In the rows, 128 means zero.
The rows of R fall into 3 groups, which share some directions, and each row is roughly a mix of its group's hidden directions, except one row that fits no group.
R, 113 rows:
[[114 164 129 173 120 141 154 112 156 118]
 [160 142 107  99 131 167 116 137 147 158]
 [127 136 147 111 140 102 104 122 160 176]
 [113 141 147 162 123 163 146 161 125  97]
 [ 95 148 121 138 104 119  93  96  98 133]
 [165 114 134  71 141 129 135 141 139 141]
 [101 131  98 102 127 119  77 114 145 121]
 [126 123 142 134 140  73 141 103 131  92]
 [101 124 141 141 142 107 106 147  93  86]
 [159 132 108 119 130 172 141 143  98 100]
 [157 177 113 124 122 143 152 156 148 129]
 [123 103  99  97  82 131 112 116 116 147]
 [123  92 156 141 130 128 121 179 130 103]
 [162 170 111 144 139 100 130 149 153 137]
 [146 111 136 160 118 120 184 150 122 129]
 [149 171 111 152  93 116 159 123 124 131]
 [105 139 121 157 136  86 153 116 161 113]
 [115  82 146 144 133  81 136 126 148 127]
 [118 119 137 146 103 103  80 127 164 137]
 [117 117 110 122 114 166 125  81 108 103]
 [ 95 146 112 124 105 112  74 118 131 135]
 [115 123  83 126  83 135 102 113 145 125]
 [125 135 143 144 162  87 128 171 112 133]
 [130 104 144 152 120 100 163 151 151  96]
 [ 81 122 129 129 137 147 114 114 114  81]
 [131  97 146 135 110 119 150  75 137 109]
 [147 103 158 162 118  84 122 146 133 128]
 [ 81 125 145 160 136 117 114 158 102 123]
 [105 165 128 171 138 131 145 153 103 117]
 [107 123 124 150 123 107 162 158 168 108]
 [105 149 123 134  97 178  99 132 119 137]
 [124 161 106 144 126 150 150 138  86 157]
 [ 87 131 126 114 101 178 120 144 122 124]
 [132 157 136 140 171  94 130  90 126 131]
 [116 142 124  83 144 120 122 111  85 154]
 [112 118 115 107 137  87 105 168 124 101]
 [122 106 122  80 126 118 112 105 168 136]
 [172 132 119  81 152 136 133 145 125 146]
 [153 117 122 106 115 171 161 119 128 160]
 [140 164 111 131 147 126 112 181 123 147]
 [129 153 142 140 115 174 132 104  88 137]
 [150 107  83 108 130 132 152 104 146 102]
 [104 117  89 132 101 168 119 113 104 135]
 [129 117 162 148 114 174 106 138  98 121]
 [137 122 127 155  74 156 146 105 118 122]
 [ 88 170 149 128 131 116 126 128 149 162]
 [154 108 143 175  96 111 126 104 134 121]
 [116 119 166 147 150 114 161 137 118  89]
 [132 126 136 114 133 147  95  94  96 167]
 [145 107 135 108  92 124 130 101 176 124]
 [169 119  99 136 127 129  90  97 128 148]
 [162 108 147 102 150 173 135 133 147 128]
 [113 131 109  95 138 128  72 128 150 140]
 [162  99 144 104 117 137 159  89 131 118]
 [138 110 145 152  73 157 117 143 127 126]
 [157 152 112 155 118 168 142  96 138 122]
 [118 102 129 117 156  75 125 149 119 105]
 [178 132 144 150 124  95 158 123 143 122]
 [139  90 162 103 126 147 140 153  96 129]
 [136 107 139 127 146  81  97 150 158 123]
 [119 107  98 129 154  89 159 147 137 106]
 [ 98 144 112 141 116 120 101 151 106 172]
 [155 122 120 117 116 104 131  89 176 127]
 [142 132 130 117  96 159 107 178 136 143]
 [153 108 135  74 141 129 117 157 131 148]
 [ 92 157 103 115 109 170 128 120 145 121]
 [ 94  88 115 133 121 151 129 109 116  90]
 [108 108 101  99  87 148 148 149 111 129]
 [123 134 179 158 135 159 105 131 107 128]
 [123 142  74 100 126 119 157 124 111 108]
 [180 115 151 137 162 143 135 112 139 145]
 [143 120 169 106 148 131 114  91 139  98]
 [132 146 121 149 129  92  90  92 154 132]
 [ 78 141 121 117 144  95 116 135 162 127]
 [ 80 126 131 108 124  88 124 111 107 148]
 [145 145  84 107 143 135 167 120 110 109]
 [143 165 146 162 163 119 116 126 158 119]
 [129 116 154 110 168  83 118 141 138 148]
 [122 102 147 115 104 138  77 134 100 140]
 [115 102 127 149 100 106 138 155 164  99]
 [131 121 115 124  98 164 109  83 105 142]
 [131 166  99 137  95 152 124 119 165 127]
 [148 132 129 132 161 110 173 168 134 133]
 [118  94 146 137 103 114 141 143  83 154]
 [142 170 144 149 138 175 119 115 111 128]
 [101 148 107 123 132  98 172 102 143 140]
 [165 115 164 146 168 119 116 135 149 130]
 [130 142 136  94 105 165 168 134 146 115]
 [110 136 152 161 130 130 173 125 100 101]
 [167 108 132 125 172 111 136 100 106 121]
 [136 153 173 154 115 150 150 154 136 111]
 [131 107  85 118 135 115 129 101  98 163]
 [138 139 121  85 123 172 128 164 124 140]
 [111 120 144 147  95  83 106 135 155 115]
 [155 130 146 125 145 113 185 109 122 111]
 [138 156 144 117 143 155 148 100 126 174]
 [110 133 159 120 155  92 103 149 154 109]
 [108 102 154 162 138 109 125 126  98  93]
 [119 107 118 140  88 117 128 124 164  86]
 [155 147 168 152 121 141 156 153 120 151]
 [ 86 119 150 104 107 156 134 163 128 120]
 [162 117 100 106 128 163 141 129  92 110]
 [144 155 157 129 148 104 151 103 127  89]
 [102 105  87 133 105 160 129 108 103 122]
 [151 135 133 101 107 181 150 147 118 127]
 [148 158 113 134 161 108 114 170 118 148]
 [122 132 125 165 160 111 144  94  93 116]
 [ 88 155 106 130 134 158 110 161 111 138]
 [131 111 172 154 113 149  86 138 129 137]
 [117  98  84 127 122 134 150  98 116  97]
 [166 149 143 111 155 148  97 117 123 157]
 [127 165 149 153 113  77 130 137 127 136]
 [128 142 129 116 137 131 108 194 120 146]]

One row of each group comes first, with its name. Which group is each row after those in?
[168 133 131 109 141 165 137 164 150 140] | Y
[100 132  92 120 105 166  93 130 123 138] | F
[113  98 118 121 141 130  73 131 104 150] | K

[149 105 149 172 132  99 139 105 104 118] | K
[147 110 140  87 108 140 111 168 147 144] | K
[122 132 109 118 118 100 119 132 176  86] | F
[147 100 146 155 125  75 109 125 142 133] | K
[148 132  98 131  75 126 116 100 139 147] | F
[178 153 141 118 115 123 135 135 171 132] | F
[145 122 119 123 147  97 152 171 164 129] | F
[187 119 146 134 105 128 133 158 133 137] | K
[135 128 128  89 118 166 118 132  87 152] | Y
